Families of rows that turns and mirrors carry onto each other, the same ones carrying the whole set onto itself: the rest of each named row's family, in list order:
3 families of 6 rows:
nava: [ -1.5   8.9 -17.2  -3.9 -14.3  15.6 -16.8   6.9   9.0  13.8  -9.9   3.4
   7.3 -20.3 -20.3 -16.5]
vif: [  5.0   8.3   1.2  10.4  -2.2  38.9 -16.0   1.4 -14.2  20.1  -9.8 -26.3
 -11.4 -17.2   9.6 -11.8]
zuzin: [  5.5   4.9   1.0   6.8  -1.7  41.9 -18.7   3.4  -9.9  18.8  -9.8 -23.2
 -11.6 -19.1   6.6 -20.8]
Luper: [  5.1  16.6 -11.7  -1.8 -10.9   7.9  -7.4   2.4   4.2  12.8 -13.5  13.2
   1.0 -10.5 -21.0 -13.7]
fug: [  4.4   3.1  -7.0  12.0   2.5  39.8  -9.6  10.6 -21.8  15.0  -8.9 -17.2
  -3.1 -17.4   2.7  -6.6]
mav: [ -4.9  28.8   7.5   3.8 -37.0  33.3 -22.6   2.4 -29.8  -2.7  29.5 -14.1
  18.8   6.3  18.4 -18.4]
zedu: [  4.9  45.7  -5.7   1.9 -25.3  19.9  -3.8 -10.9 -15.1 -15.9  20.6   1.0
  19.8  13.2 -14.8 -32.8]
kuroz: [ 10.0  14.3  14.3  32.4 -17.7  23.6   1.6  13.6 -11.4  -2.4  14.2  -1.4
  -0.2  13.5   1.3  -8.1]
luv: [ 13.1  24.8 -24.6  -5.7 -34.6  17.6 -26.4 -18.1 -20.3  19.4   5.5 -16.5
  11.4 -15.1 -27.0 -29.7]
lok: [ 16.0  29.4 -20.2  -8.9 -31.5  29.9 -38.2 -24.3 -13.9  16.2   3.8 -17.6
   0.9  -8.3 -16.1 -33.2]
Rit: [  6.6  47.4  -9.2   0.2 -21.5  14.4  -8.2 -12.6 -12.2 -12.7  20.3  -3.2
  19.1  16.2 -18.6 -26.9]
Lamu: [  0.1  29.9   7.3   5.3 -35.3  37.0 -31.5  -8.1 -23.9  -1.7  21.7 -24.2
   7.3   9.4  22.9 -18.3]
togeg: [ -1.4  47.4 -16.5  -1.5 -23.2  30.2 -17.6 -10.9 -13.9  -9.3  26.9 -10.1
  19.8  13.2 -21.6 -25.4]
das: [  8.9  13.5  10.1  35.4 -15.4  27.8   1.0  10.8 -14.5  -0.8   7.5   5.6
   0.5  12.4   2.6  -7.0]
nub: [  8.5  12.8   8.7  38.4 -16.9  30.8  -8.7  16.6 -10.2   6.1  22.0  -9.5
   6.2   5.9   4.1  -4.0]
Gomab: [  3.6  19.5 -11.5   3.0 -12.1   4.9  -6.6  -3.5   2.4  14.7 -14.8  13.4
   7.6 -13.1 -19.7 -20.5]
Kun: [ 17.6  28.2 -19.0 -10.6 -33.5  25.2 -32.2 -23.3 -12.5  16.3   2.8 -21.4
   0.1 -16.6 -16.6 -32.0]
Tafi: [  0.7  28.6  11.1  10.5 -28.8  36.0 -33.8  -6.8 -21.1   4.2  23.0 -23.8
  10.2   8.7  25.1 -22.7]

Same family as kuroz: vif, Luper, Rit, Lamu, Kun
Same family as nava: fug, mav, luv, togeg, nub

Families of rows that turns and mirrors carry onto each other, the same ones carrying the whole set onto itself: the rest of each named row's family, in list order:
5 families of 4 rows:
gup: [ -8.0  -8.0   0.0   3.2 -15.6  -2.9  15.9   8.7   0.2  11.5  -1.1  23.0
   5.5  11.2  25.1 -21.4 -16.9   1.9   0.3   4.0  -5.7  11.7 -11.5  -2.4]
Veteb: [ 17.9  21.1  18.2  -8.4   9.4  -6.3  -9.1 -10.7  -2.7  -4.8  -9.2   5.1
 -21.3   1.4  -2.7  15.8   9.2   6.1  10.4  16.3  -2.3 -21.3   5.0 -13.9]
gev: [ 11.6   4.0   8.3  15.8   4.6  -4.7  -7.5   5.6  35.0  -0.1  11.4   1.6
 -11.2 -23.3  -7.2  16.2  -7.9  -6.3 -22.0  10.0   1.9  10.0   6.3  13.1]
gep: [ 15.8   2.0  13.8 -10.7  36.3 -10.2  -1.3 -12.8 -13.8  -7.2   0.2   0.0
 -10.0   8.7   8.0   9.1  15.3   2.9  12.8  -8.7  -3.2  -9.1   2.8  -8.4]
niva: [ -5.0 -22.8   8.0  -2.1 -11.0   2.5   7.4  -8.4  -5.0   2.3  -2.0   0.5
   1.7   8.9  21.0 -36.3 -20.6  -3.6   6.7   1.1  -5.5  10.6  -8.7  13.5]
fikif: [ -3.1   8.1 -17.4  -6.1   2.8  30.7  12.7  -6.3  -7.5  -1.7  -4.5 -12.1
  11.1  -2.7 -19.5 -11.4 -11.1   5.6   8.7 -33.6  -4.0  -2.4   6.0   5.3]
Sek: [ 21.0   4.0  -0.7  16.7 -13.2  -3.1   8.5  11.9  32.1   2.7  14.4  16.8
  -5.7  -7.6   0.8  10.2  -0.4  -7.5 -29.5  -5.1   1.9   2.2  -3.4   5.3]
sevo: [ 14.6  16.6  14.0 -15.4  22.6  -5.3 -13.6  -9.6   3.2  -8.4  -5.7  -3.4
 -26.4   3.2  -5.8   9.8  15.2  -8.0   4.3   2.6  -9.2 -15.6   7.3 -11.8]
gakof: [  2.7   7.9  -6.5 -10.7   0.5  28.6  10.5  -2.9  -9.5  -7.8  -2.7 -10.4
  12.4  -5.8 -19.6  -9.5 -23.6  13.9  20.8 -20.8 -18.1  -3.2   9.1  10.5]
tet: [ 21.6  -4.8   7.2  14.1  -3.6  -5.3  -6.3   4.7  13.9   0.4  11.5  -9.1
   6.4  -6.3 -10.8   2.5  -3.4 -18.9 -39.5  -7.2   4.1   1.9  -8.8  13.0]
vib: [-15.8  -7.4  10.4  16.6  -7.5 -14.6   8.1   0.4   7.4   7.1   7.4   2.6
   4.6   3.8  16.7 -22.4 -29.7   5.1  17.9  13.2  -3.2   2.8  -1.7  -8.0]
Mub: [ -6.0   5.2 -18.8   1.1  -3.8  36.5   5.8   1.4 -20.4  -9.2   7.2 -10.0
  -4.6  -7.2  -3.3   8.6 -14.0   5.4   4.8 -24.6 -11.9 -12.5  14.1  11.9]
napen: [  1.2   3.3  -5.1  16.9 -12.5 -15.9   1.7   5.6  29.7  -7.0  14.0 -14.8
 -12.5 -15.3  -2.5  15.6   3.1  -9.2 -26.8   0.0  -0.4   3.5   1.0  -2.9]
suna: [ -5.0 -21.7   3.2   5.0 -24.7  -9.5   6.7 -12.9 -12.5   6.4   5.5   3.4
  12.1  15.1   4.9 -18.2 -17.5   8.1   4.0   6.7 -13.2  14.2  -9.2   1.9]
giz: [-11.5 -23.1   1.4   8.2 -15.1  -1.1   5.1   0.2   3.1   0.6 -11.9   2.0
  11.2   0.5   7.8 -29.7 -24.3   3.0  14.6   6.5   0.6   7.7  -9.5  12.0]
git: [  7.1  -2.8 -24.3  -3.8   1.4  22.9   8.5   6.5  -3.4 -24.2  -1.6  -5.0
  14.0 -12.4  -5.2  -8.9  -4.4  11.7  10.5 -30.1 -14.0  -6.5  16.2   4.8]
Rata: [  9.0   3.1   4.5   2.2  17.6   4.1  -8.8 -17.9 -19.9  -2.0   3.6  10.1
 -29.5   4.7   6.1  19.4  11.8   5.3   5.6   5.8 -15.3 -18.5  10.8  -8.6]
sor: [  2.5   5.3  -9.0 -11.1  -1.5  36.2  -0.5  10.2  -4.3 -19.5   8.8  -7.8
   3.1 -11.0 -21.8   0.5 -28.5  10.9   6.7 -11.1  -0.5 -17.1  10.7  -4.3]
vel: [ 15.0  15.7   3.8 -23.3  16.5  -5.3 -14.6 -10.3  -5.8 -11.8   6.2  11.4
 -14.9  13.8   6.6  12.4   5.4  10.6  -3.2  15.1  -7.5  -8.8  16.1 -13.1]
neli: [ 14.2   5.3   8.1   6.3   4.3 -17.4  -3.2  -5.0  31.0   4.3   9.7  -4.1
 -13.7  -8.6  -7.5   8.0  -4.7  -5.0 -32.6   5.8  12.1   5.0   1.5  15.7]

Same family as gakof: sevo, giz, neli
Same family as napen: suna, git, vel
Same family as Rata: gup, Sek, Mub
Same family as Veteb: gev, niva, fikif

Families of rows that turns and mirrors carry onto each other, the same ones carrying the whole set onto itself: the rest of each named row's family, in list order:
4 families of 8 rows:
Poba: [ 15.9 -19.2  11.3  -6.7 -20.9  12.8  25.4   9.4   0.6 -26.9   2.8 -11.9
  -3.8  -3.4 -12.5   7.2  -7.2  14.4   4.7  -3.0   7.5  -0.8 -18.9  -8.3
 -26.6  24.6  11.2  -4.7   4.6  12.2   7.5  21.4 -24.0]
lofig: [-10.2 -20.6   4.8   4.7 -15.8  -4.9   0.1  17.4   1.4   3.0  -8.7  -1.4
  -3.1   6.0   4.6 -37.7 -12.5   7.5  16.0 -17.9  18.3 -12.0 -24.1 -22.1
  -8.8  -0.2 -16.0  -6.5 -24.7   8.1  17.8  -5.8  -1.3]
foso: [ 14.5   3.5   5.2  -0.8   8.2  -8.3  24.7  42.4   2.9  -8.7  -8.1   2.6
  14.0  15.5  19.4   9.4  -7.4  -1.6 -12.2  -2.3  -9.6 -10.3  -2.1 -15.3
  -9.0  12.0   8.2  -5.3 -52.3   9.5  -3.8 -10.8 -25.2]
kobid: [  8.7 -24.6  14.2 -27.0   2.5  -9.2   8.2  16.5  -0.2  -7.1  15.1 -19.1
   9.4  18.0  12.8 -15.0 -16.0   5.8  15.3   3.0  -1.1   7.1   9.1  28.8
 -28.6   6.3  19.3 -24.9 -19.6  12.0  -0.1   9.1  -8.6]
Veb: [-20.6  -4.2  13.9   8.9  -4.6  -2.5   3.7  20.8   3.0  -0.9   0.1  -0.5
 -16.3  13.1   8.5 -24.8 -14.2   0.7  13.6 -18.0  18.3 -13.2 -19.7 -20.8
  -3.8   7.3  -9.5  -4.0 -25.8   4.8  31.0   3.6   3.2]
Mok: [-15.1  -2.7  16.3  -5.2 -30.2  13.0  -2.0  -9.3  -6.7   3.5  -0.6   8.4
   4.4  -8.1  10.1  -7.9  -5.7   3.1  24.1   6.1  19.2  10.1  -6.8  17.1
 -17.5   8.3  -2.2   1.8  20.0   3.8  14.7 -19.8   4.6]
Namo: [ 19.5  16.8  14.4  -9.8 -10.2  13.0  25.6   6.3  -7.5  -8.4   4.9   0.3
  10.2  -9.2  14.4  30.1  -0.4   7.8  -8.7  13.0 -12.2  19.6  16.3  11.5
 -30.6  -1.0   8.0  -3.8   1.7   9.4  -3.6 -13.2 -15.8]
Doduf: [  2.3 -15.1  14.8 -23.7  -4.2  -8.1   2.6  16.6   3.8 -12.4  13.8 -18.0
   1.7  31.7  18.1 -15.7 -18.4  -1.6  25.9  -2.0   3.4   9.7   2.5  25.2
 -27.4  13.6  10.8 -15.7 -18.9   6.6   2.6   5.4 -14.4]
pum: [ 10.5  17.5  10.8  24.8  -7.5  10.1  30.3   6.4  -7.5   1.8  -9.4  28.1
  -2.2 -12.8   2.1  10.9  -5.8   5.4  -7.1   0.1   4.2  -5.8 -13.3 -28.2
  -8.7  15.5 -14.5   8.4  -9.6   8.5  -0.5 -21.8  -4.5]
gagab: [ 17.8  -7.2   8.5   1.4   7.4  -6.3  24.0  31.9  -3.3 -12.7  -9.4   2.0
   7.9  19.5  20.4   1.0  -7.6  -3.0 -13.0  -1.8 -11.9 -21.3  -0.2 -12.8
 -20.3   9.1   6.1  -6.5 -52.0   4.0  13.6   0.3 -28.9]
pab: [ -6.8  12.2  12.2  -1.6  -4.1  -2.0  10.3  23.1  -2.5  -4.7 -12.0  18.8
   9.1  13.5  36.5 -17.8  -5.0  -1.7  -0.6  -4.8   7.4   6.1  21.9   5.3
  -3.4  -2.9   9.5 -12.3 -25.1  17.5   7.0 -41.8  14.7]
fepit: [ 16.0  16.5  17.7 -12.2   3.7   5.3  24.1   9.7  -4.9 -11.4   4.2  10.1
  10.6   4.8  20.4  30.2  -6.3   2.8 -12.9  12.8 -11.2   9.8  18.9  19.6
 -23.6  13.6  19.7  -3.4   5.3  12.5  -6.8  -6.5 -15.3]
pema: [ 10.8 -14.1   8.5  -2.7 -10.5   5.4  14.4   1.5  -2.6  -8.0   9.7  -7.9
   0.1  -5.3 -12.1  11.2 -13.0  10.1   3.5  -0.4  -0.5  -8.8 -27.5  -7.7
 -34.2  17.3  -5.3   3.9   1.5  10.0   3.4  28.1 -28.3]
busil: [  5.1  19.0   5.6  17.2  -9.5   7.6  21.0   9.7  -5.4   0.1 -15.8  25.9
   5.1 -22.7   6.6   9.6   2.5   9.4 -22.4  -3.6   3.3 -12.6  -8.6 -27.4
  -8.9   2.3  -5.1   9.4  -5.5  18.5   8.8 -19.9   1.1]
ven: [ 26.8   4.7   5.8 -13.1 -12.8   3.1  17.9   4.3  -5.9 -11.8  -3.6   9.4
  23.3  -3.2  15.3  19.6  -2.6   8.5  -9.7  12.7 -10.4  11.9  16.0  19.2
 -31.9   4.0  12.4  -4.4   2.8  21.0 -19.5 -19.7 -15.3]
Deni: [ 17.8 -19.2   3.7   1.1 -17.1   9.3  19.9   8.5   1.2  -9.6  -0.7  -1.8
   2.9  -8.3  -1.5   6.1  -2.2  10.3  11.5   5.9   2.0  -5.7 -31.7  -7.4
 -27.8  25.0   7.4  -2.5   5.9  13.3   8.6  27.6 -22.6]
pilad: [ -4.0  27.9   7.5  17.4 -14.2   1.6  23.5  17.4  -9.3   7.2 -16.1  16.8
   2.3 -19.7  13.6  12.4   0.4   5.4 -17.3   1.2  12.7 -10.1 -15.5 -28.0
 -19.9  12.2  -6.8   0.0  -3.4  13.1   8.6 -22.1  -8.5]
Depar: [ 22.4   2.5   5.4  -6.0   9.5  -4.4  21.1  33.6   7.6 -11.7  -6.5   5.8
  16.6  19.9  16.7   2.6 -11.2   8.4 -15.2  -9.1 -16.4 -16.9  -2.5 -13.5
 -18.1  15.7   3.9   6.0 -48.1  10.5  -2.3   2.9 -20.4]
muge: [ 16.6 -18.3  10.4   7.3 -12.5  10.0  17.0  17.8  -2.3 -15.6   2.2  -5.8
  -3.3 -11.0  -7.1   0.7   0.4   5.8  -4.0  -1.5   1.9  -1.3 -23.9 -18.2
 -26.1  17.7   9.8   0.6   0.4   6.1   5.7  33.8 -26.5]
gak: [ -8.4  15.8  11.1  -1.9   5.7 -10.7  -0.1  16.2  -4.7  16.8  -5.6  20.6
  11.4  13.1  37.9 -13.8  -9.7  -4.4  -2.1  -2.3  -0.2  -2.3  15.3   7.7
  -6.3 -11.8  -4.5  -4.1 -25.8   8.4   1.4 -33.7   9.8]
Zedon: [-18.7 -11.1   6.5   1.9 -12.2 -10.6   6.7  17.1  -8.1   3.3  -4.0   4.3
 -13.8  16.5   8.2 -26.2 -13.6  10.0   7.3 -19.4  15.9 -25.2 -25.4 -13.9
 -11.6   9.6 -12.7  -8.2 -27.4  11.3  19.8   2.1   4.6]
Roz: [ -9.7  15.1  12.9 -13.6  -2.2  -9.2  12.5   9.1  -3.1   7.4  -6.3  15.6
   9.4  19.8  33.8  -8.6 -18.5   4.4   7.1  -4.6   3.3  -1.6  21.5  15.1
  -5.2  -6.6  -5.2  -8.2 -20.5  12.4   1.6 -47.3   9.5]
lobal: [-15.2  19.1  15.9  -5.4   1.6  -6.5   1.0  18.7  -2.7  -4.5  -3.1  11.8
   3.5  18.5  26.8 -10.0 -17.1  -0.7  -7.3 -11.5   6.3   2.0  24.9   7.9
  -6.6 -12.1  -4.0  -7.8 -30.4  10.3   2.7 -40.4   9.6]
Siga: [ 23.2  12.0  14.1  -5.8  -2.7  13.0  16.0   8.6   3.6 -16.8   2.0   5.3
  22.1  -4.8  17.0  20.4  -6.1  -0.9  -2.6  13.9  -8.0  21.5  22.5  13.9
 -25.4   4.8  17.0  -3.3   4.1  14.7  -8.9 -16.3 -16.5]
supek: [ 10.0 -27.7  11.7 -20.9  -1.7  -0.8   0.0  10.1   5.0 -20.2  14.6  -8.1
   5.5  31.9   9.2 -19.4 -17.7   4.0  18.0  -7.4  -2.3   6.0  10.5  26.4
 -16.5   0.6  10.5  -9.8 -20.0  12.5   5.0   6.8  -4.3]
tevo: [-10.7   5.8  14.8  -8.2 -22.3   8.6  -1.6  -4.7  -3.1   3.5  10.1   7.2
  -1.2  -9.7   6.7  -8.9 -10.2  15.1  13.3  -2.4  19.2  18.3  -4.6   7.4
 -11.3   5.2  -1.5  -4.7  28.2  18.3  -3.4 -12.4  13.8]
koteg: [-12.1 -20.1  10.1   0.2  -3.6 -12.3  -0.4  22.3  -0.4  -0.6  -7.1   6.9
  -4.2  16.7  10.0 -35.9 -15.9   4.2  11.5 -18.5  17.7 -21.8 -21.8 -15.8
  -1.1  12.5  -2.8  -5.2 -23.6  10.0  13.6  -1.0   1.0]
dunu: [ -4.6 -19.6  11.5 -33.5  -8.4  -7.1  -7.7  19.2   2.0 -11.8   7.7 -17.6
  10.5  24.1  23.6 -15.7 -13.1   6.7   9.4  -5.6   2.9   4.2   7.4  25.3
 -23.6  -2.7  19.6 -20.6 -14.2  11.6  10.5   6.0  -9.2]
Kifam: [ 20.9   3.3   4.9   1.0  16.5 -12.9  25.9  35.3   2.7 -14.6  -3.5   0.5
   5.2  17.3  14.6   2.0 -11.5   7.7 -22.5 -10.2 -11.9 -13.8  -0.7 -18.2
 -19.2   3.9   7.9  -9.0 -43.3  23.0  -1.8   4.9 -15.9]
separ: [ -1.6  19.8  11.7  15.2 -17.3  12.4  18.2  12.6  -4.7   1.6 -17.1  26.8
  -2.6  -9.2  13.6   9.0  -2.4   6.1 -13.3 -10.2   7.7  -9.1 -12.6 -29.9
  -2.8   7.0 -12.9  15.6  -1.2   8.5   8.0 -22.1  -6.0]
reg: [ -8.6  -6.1  18.0  -5.1 -21.7   8.2   2.6 -14.5  -8.4   2.4   5.4   7.6
  -8.4  -5.2   5.8 -16.2 -12.3  13.2  15.4  -4.0  17.3   9.5  -1.8  11.1
 -19.4   0.9  -3.9  -6.6  31.3   9.8  14.7  -3.6   9.0]
Puf: [-14.2  -4.5  16.0  -0.6 -24.3   5.5   2.6  -7.5  -9.2  -0.3   2.5   2.6
  -9.0 -11.2   8.7  -8.1  -6.9   1.6  17.4   2.9  25.3  12.0  -2.8  12.0
 -16.3  -2.0  -1.5 -16.5  22.4  14.4  12.5 -16.7   7.8]

Same family as Veb: Mok, pab, pema, ven, pilad, supek, Kifam
Same family as fepit: Poba, lofig, pum, gagab, gak, tevo, dunu
Same family as kobid: foso, Namo, muge, Roz, koteg, separ, reg

